One vector is turned by the same rotation once a tick. Each row is the vector after some number of ticks, and that number follows the row.
The counts run from 0 to 158.
[  15,  391, -270,   11, -212, -170,  158,  167,    8,   60, -170, -162,
  -91, -245,  327,   38,  180,  145, -251,  -71,  142,  520,  -18, -283,
   30,  153, -231,  106, -373, -370,    1,  160,  262,  134,  -50, -274,
   28,   45,  151,  239,   59,  -67, -469, -131,   71] | 67
[-262,   32, -118,   40, -189,  112, -119,  -93, -200,  191,  -97, -295,
 -145,   78,  -20,  364,  -81, -331,   97,   18,  -30,   53,  261, -297,
 -189,  327,   86, -261,  -75,   24,  -51,  -87,  -11, -376,   96, -445,
  247, -226,   10,  459,  -41,  -83,  -73,   60, -304] | 11
[-288,   -5,   95,  264,   22, -124,  -20,  374, -242,  120,  216,   94,
 -365,  125, -362,  522, -130, -109,   13,  -28,  105,  125,   11,   83,
  371,  266,  -25,  147,  -51,  232,  349, -104,  -33, -159,  -10, -195,
 -176,  -49, -151,  -87,  -89,  -49,  -15,  189, -169] | 110
[ 121,  203,  194,  388, -386, -105,  258,   60, -341,  100, -158,  110,
  158,  106,  178, -237, -146, -172, -340,  -50,  223, -213,  384, -164,
  312,  -79,   35,  -64,  349,   20,  -30, -255,  165, -219, -198,  120,
   96,   66,  110,   84,   11, -402,  -30,   84, -218] | 103
[ 294,  487,   74,  -39, -444,  125,  362, -176,  176, -157, -115, -144,
   77,  -27,   79, -443,   41,  405,  -70, -243,  216,   45,   22, -163,
 -108,  148,   -1,  -36,  -57,   61,   50, -214, -238,  -68, -272,  -49,
   88,  147,  -24,   67,   12,    7, -231,   49,   10] | 84
[ -60,   15,  229,  141, -245, -103,  229,  125,   99, -228,   -4,  122,
  405, -453,  339,  -43,  147, -166,  -19,    5,   30,  180,  307, -113,
  -17,  -20,  -78,  369,  -34,   14,  -99,  527,  126, -151,  -60, -141,
  -52, -260,   84,   15,  -26, -262,    7,  215, -161] | 50
[   3,  295, -255,  190,  -20,  202,   71, -224,  423, -221,   60,  -74,
  115,   97,  -75, -210,   46, -143,  144, -421, -361, -221,  208, -244,
  118,   71,  178,  -81, -153,  221, -119, -268,  -78, -305,  -90,   70,
 -154,  -12, -132,  284, -114, -116,   70, -167,  -32] | 29
[ 131,   83,  592,  143, -247,   73,  490,   71,  -42,  -11,  -86, -134,
  -93,  -42,   23, -512,  -97,  -88, -246, -288,   32, -211,   -5,   93,
  267,  117,   82,   45, -235, -197, -339, -151,  144,  367,   58,  125,
    9,  107,  -71,  -71,  188, -220, -135,   82,   32] | 99
[-258,   48,   25,  -41,  187,  249,  237, -105,  333, -338,  254,  169,
  -74,   13, -383, -357, -138,   -2,    6, -143,  -69, -205, -137,   90,
   63,  209,  389,   38,   65,  325, -302,   58, -216,  -66, -115, -293,
 -101,  162, -329,  -68,  193,  102, -314, -133,  265] | 131
[  99,   46,  307, -324,  -85,  275,  -31,   49,    9,   61,   88, -219,
  -83,  142, -107,  196, -320, -316, -200,  -46,  408,  281,  235,  222,
  -10,  484,   10, -206,   68,  339, -109, -349, -168,   38,   87, -324,
  110, -181,  157,  116,  114,  -40,  -42,  245,  -80] | 7
[ 182,  287,  167,  -53, -106, -113,   43,  469,  146,  -55, -179,  227,
  363,  146,  197, -100,   44, -357, -110,  -78,   36,   32,  251, -193,
  263,   98,  -40,  264, -332,   82,  221, -194,    8, -169, -217,   83,
  -61,   42,  210, -374, -334,  -34,  -23, -245, -176] | 158
[ -94,   20,  357, -108,  168,  120,  296,  490,  -74,  144,  179,   70,
  125,  148, -133,   64, -435, -347, -354,  355,  323,   91, -204,  262,
  276,   26,   70, -260,  -31,  -88,  -54, -306,  271,  -66, -274,   12,
    8, -122,   84,  -30,  106,    8, -174,  149,  -27] | 4
[-231,   66, -279,  190, -274,    2,  255,  134,  262, -206,   -2,  181,
   24,   -2,  -53, -290,   66,  269,  147, -142,  -62,   18,  170, -439,
  158,   80,  -47,  290,  -11,  268,  203,  156, -250, -538,  -92,   30,
 -126,  100, -237, -218, -303,  -12, -187,   69,   87] | 33
[-305, -240, -267,   61,  419,  261,  297,  278,   70,   33,  225,  -26,
 -213, -186, -235,   53, -188, -130, -167,  304,  153,  -13, -149,  -97,
  301, -265,  -18,  -88,  178, -240,  -57,    0,  328,  115,  -84,  233,
 -108,   84,   26,   11,  258, -144, -524,  -55,  289] | 20
[ 184,   59,  182,  266, -518,  -32,  295,  138, -345,   -9,  -77,  -51,
  105,   50,   74,  -83, -178,   11, -394,   -2,  194,  -98,  193,  -48,
  338,  -74, -164, -158,  170,  145, -112,  -17,  266,   61,   15,  139,
   96,  -42,  189,  171,  263, -321,  101,  322, -260] | 102
[ 124,  -34, -250, -232, -130,  437,  -11, -309,  203, -111, -135,   36,
  -54,   46,  117, -175,    7,  158,  143,  -55,   13,  -44,  360, -430,
  269,  194,  263,  -87,  -66,  172,  -30, -210, -165, -103, -252,  312,
   70,   53,  269,   -4, -343,   79,  154, -354,   78] | 139
[-349, -106, -236,  -32,  -91,  194,  480,  198,  296,  -88,   89,  287,
    7, -267, -191,   45, -120,  293,   65,  236,   42,  285, -121, -157,
  205, -172, -196,   48,   75, -117,  258,  222,  -13, -404, -196,   18,
 -120, -214,  -89,  172, -168,  232,  -56,  245,   20] | 35
[-255,  -68,  336,   47,   64,  131,  352,  245,  -78,  237,  100,   37,
 -548,  103, -281,  -13,  -76, -250,  -87,   42, -165,  208, -330,   38,
  310,  353,   38, -138, -163, -135, -128, -100,  165,  141,  185, -374,
  -80,  -96, -207,   91,  103,  187, -334,  -97,  -46] | 114
[ 117,  100,  480, -208,   21,  238,  124,   76,  104,  110,   70,  -83,
  -36,   99,  -84, -147, -292, -414, -231,   -1,  300,   62,  221,  269,
    0,  410,  214,  -92,  138,  202, -136, -437, -280,  -13,  -53, -314,
   71,  -76,  127, -207,    9,  -63, -246,   17,  121] | 6
[ -18, -170, -362,   18,  184,  196,  185, -227,  -59,   70, -110, -223,
  -18, -135,  266,  149,  -27, -304, -233,  115,  -40,  148,  234, -330,
  129,   29,    2, -231,  114,  -49,  -82,  -49,  167,  -31,  -27,   80,
    8, -495,  430,  452,  288, -190, -307,  -25, -120] | 121
[ 224,  -66,  451,  196,   29,   80,  146,  321, -234,  -74,  305,   50,
  126,   74,    3, -212, -208,  -95, -152,  369,  305, -320,   81,   92,
  184,  -47,  302, -127,  202,  104,   97,   94, -208, -137, -282,  -27,
  -33,  -66,  -85, -426,  -38, -190, -339,   26, -129] | 2
[  45, -140, -254,  -26,  392,   19, -164,  -71,   86, -192,  158, -182,
  -31,  -27,  261,  175,   96, -196,  -59,  -41,    4,  -23,  504, -273,
 -112,  270,  199,  -80,   53,  578,   58,   92, -232,  -80,  -60,  141,
 -193, -321,  133,   63,  139, -368, -210,   15,  148] | 124
[ 147,  351,   41,   23,  123,   89,  -34,  104,  -40,   58,   21,    0,
 -100,  -24, -226,  124,  115, -212,   96, -248,  182,  -54,  -31,  246,
  395,  232,  243,  115, -278, -275,  122, -230, -274,   88,   20, -390,
    6,  119,  287,  -94, -159,  195,  -28, -464, -241] | 60
[  63,  237, -240,  -32, -542,   57,  261,  -48,  -72,   21, -105,  -96,
   88,  107,  -15,  104,  -12,  628, -167,   75,  333,  209,   24, -303,
  -13,   58, -148, -204,   56,  109,  158,  -39,   30,  -93, -362,  129,
  211,  -13,  -47,  427,   12,  -14,   97,  320,   -6] | 86
[ 145,  -16,  197, -124,    0,   27,  225,   52,   92, -151,  158,  583,
  276, -152,   21,  360,  103,  -53, -318,  332,  191,  130,  150,  253,
   62,    0,  195,  110,  426,  240,  -60,  365,  -30,  -64, -126, -272,
 -173, -155,  -12,  156,  -42,   88,   64,  -24,   24] | 54
[-407, -103, -240, -293,  -91,  313,  271,   41,  188, -283,   30,  217,
   88,  191, -345, -135, -229,  120,  -70,  -28,  159,   38, -313,   24,
  273,  189,    4, -148, -135,  232, -325,  318,  -95, -173,  201, -190,
   93,   53,  -71,  -29,  346,  236,  -22,  257,  -39] | 133
[ -15, -262,  206,  117,  113,  200,  143,   80, -123,   16,  197, -129,
 -343, -126, -127,  409,  129,  363,  315,   76,  111, -334,  182,  108,
 -103,  186,  132,   93,  -21,  -36,  271,  133, -296,  371,  -17,  109,
  -30, -105,  -45,   68, -135,  -45,  233,  378,   33] | 93
[   0, -255, -269, -392, -171,  425,  -26, -110,  332,  -57, -165, -120,
   73,  122,  179,  154,   30,  189,  111,  109,   23,  109,  370, -465,
  178,  254,   82, -102,  -67,  301,   38,   66, -180,   32, -199,  310,
   69, -285,  295,   49, -258,   48,  321,  -50,   83] | 140
[ 106, -255,  -83, -170,  362,  573,  212,  -32,  280, -147,  172, -103,
  -47,  -57,  -58,   15,  -11, -280,    2,  132,  145,  -97,  249,   67,
  -81,   40,  154,  -45,  314,  208, -247, -118, -151,  269,  126,   55,
  -54,  -69,   26, -179,  284, -135, -393,  -47,  361] | 22
[-148,  -26,   53,  -47,  -47,   40,  -62, -122,   61,   61,  168,  -21,
 -530, -153,  112,    7,   77,  -25,  171, -116, -229,   85,  396, -433,
 -305,  455,  204, -196, -168,    1,   61,  221, -208, -165,  116, -141,
 -139, -144, -108,  189, -161, -227, -468, -144,   50] | 14
[  45,   56,  261,    3, -106,  -27,  297,  -15,  -90,  111,   65,  259,
  192,  -35,  220,  266,  -75, -354, -272,  158,    0,  -31,  531,    0,
 -188,   43,  -97, -214,  254,  150,  147, -260,   59, -229, -216,   63,
    8, -316,  130,  373,   13, -251,  109,  244, -221] | 105
[-192, -310, -180,  153,  139,  220,   49,  150,   58,  -22,  282, -137,
 -298, -163,  -40,   26,  -31,   71,  116,  410,   84, -107,  162, -310,
 -130,  -74,  101,   -2,  224,  -35,  145,  367,  -96, -121,   63,  -62,
  -31,  -44, -107, -241,  -33, -187, -708,  -30,   30] | 18
[-138,  364,   44, -228, -238,  248,  460,   97,  265, -157,   -9, -107,
  328,  152,  110, -219,  -33,  175,  -44, -136,  121,  157, -313,  -11,
 -166,  188, -220, -241, -560, -130, -126, -106,   91,   27, -115,   64,
   73, -165,  -92,  174,  196,   28,  -54,  253, -171] | 82
[ -59,  119,  118, -261,  203, -131,   29,  271, -226,   -7,  -52,  752,
   60,  184,  -54,  112,  164, -201, -211,   63,  210,   -4,  177,  208,
  320,  153,  259,  281,  281,   48,   44,  -31,  -57,  -66, -168, -220,
  -61,  306,  102, -264,  -15,  117,   63, -165,   57] | 56
[-292,   72,  173,  364,  100, -131,  -13,  324, -154,  188,  277,   36,
 -319,  129, -385,  125,  -42, -179,   82,   10,   -7, -164,   -7,   25,
  302,  249,  190,  184,  -11,  138,  373, -225, -148, -292,  -65, -403,
  -55,  -12, -183, -205, -240,  -47, -248,  -22, -102] | 111
[-107,  -42,   18,  -57,  250, -102,  262,   47, -156,  209,   -3,  251,
 -475,  -38, -143,  178,  133,  410,  211, -258,   12, -178,  165,  -47,
   75,  321,  -75,  202,  -78, -234,  310, -304,  -95,  191, -200,  378,
  -47,  187,   -5,  178, -219,  -54,  143,  189,  343] | 91
[ -91,  274, -263,   22,  613,   -4,  141,  244, -105, -217,  278,  324,
  -19,   26, -150,  264,  130,  -10,   57, -313,  167, -269, -123,  296,
  -10,   47,  -51,  134, -234, -261,   26, -107,  -49,  263,  -56,  215,
  -65,  278,  197,  189,  363,  -71, -207,    5,   77] | 75
[-119,  -72,    1, -399,  226,  105,  117,  226,  -94,   43,  -12,  401,
  181,  104, -100,  440,  140, -255,   81,   68,  294,   69,   60,  431,
   34,  193,   23,   95,  -54, -173,  113,  -31, -301,  -21,  144, -359,
   35, -157,  371, -118,  -19,  200,   89,   38, -396] | 58
[ 137,  122,  280,   72,   36, -197,   27,   42,   14,   64,  180,  292,
 -253,   33,  -23,  271,    2, -177,   17, -121,   46,  -70,  554,  113,
 -137,  362,   41,   93,  142,  474,  351, -126, -345, -221, -110,  -43,
 -186,  -63,   -9,  -36, -277, -165,  -34,   59,  -80] | 108
[-157, -177,  228,  237,  112,  156,  125,  261, -265,   94,  176, -145,
 -287,   96, -293,  395,   97,  356,  185,   59,   80, -344, -112,   65,
  216,   25,  128,   31, -192, -125,  166,  144,   59,  416,  -36,   90,
   29,   43, -101,   16,   -1,  -52,  298,  333,  -66] | 94
[-137, -246, -145, -215,   79,  327,  175,  142,  -31,  105, -188,  199,
 -191,  222, -184,  -48,  156,  -19,   20,  -48,  154,  -36,   -2, -166,
  585,   92,   97,  318,  199,  -96,    5, -158,  -66,  255,  -16,  105,
  -71,  230,  136, -203,  -49,  299,  340,  116,  301] | 40
[ 492,   56,  218,  -62, -185,  317,   68,    9,   44, -275,  -21,  371,
  377,  110,  201,  -67,  178, -128, -139,   56,   53, -366,  449,  -84,
  285,  -76,  199,  -94,   77,  125,  -78,  224, -237,  -24,    8,  105,
  -85,  -89,  248,  -75, -125,   25,  136, -443, -317] | 155
[-261, -190, -274,   61, -102, -149,   55,  208, -110,   -8,  219,   58,
 -622, -191,  -96,  132,  -82,  198,  -91,  -43,   39,  208,   90, -452,
  194,  244, -109, -173, -186,   23,   79,  430,  149,   33,   90,  118,
 -177,   83,  -80,   -1,   25, -242, -431,  -51,   69] | 16
[  52, -380,  -26, -352,   41,  462,  389, -140,  382,   46,  -19,  336,
 -163,  -35, -127,   74,   89,  162,   59,  235,  111,  -18,   34,  -53,
  217,   67,  132,  110,  396,   94,   49,   58, -202,   93,  -82,   70,
  -88, -272,  -10,    7, -140,  327,  111,   85,  319] | 38
[  15,  -57, -283,  190,   12,  225,   44,  -84, -337,  217, -210, -250,
 -278,   25,  165, -396,   44, -270, -114,  -72,   83,  -36,  177, -458,
  290,   66,   32,  -41,  201, -115,  -28,  -80,   44,  -99,   74, -184,
  120,   -4,  390,  -89,  106, -181, -602, -181, -143] | 119
[  44,   21, -340, -169,  -15,  418,  193, -230,  135,  -93, -169,   72,
 -104,   34,  -67, -175, -170,  223, -117,  -79,    6,   34,  127, -380,
  554,  145,   76, -210,  -95,   -7,  -59, -247,    8, -136, -240,  334,
   16,  143,  354,  323, -197,  151,   94, -383,  -37] | 138
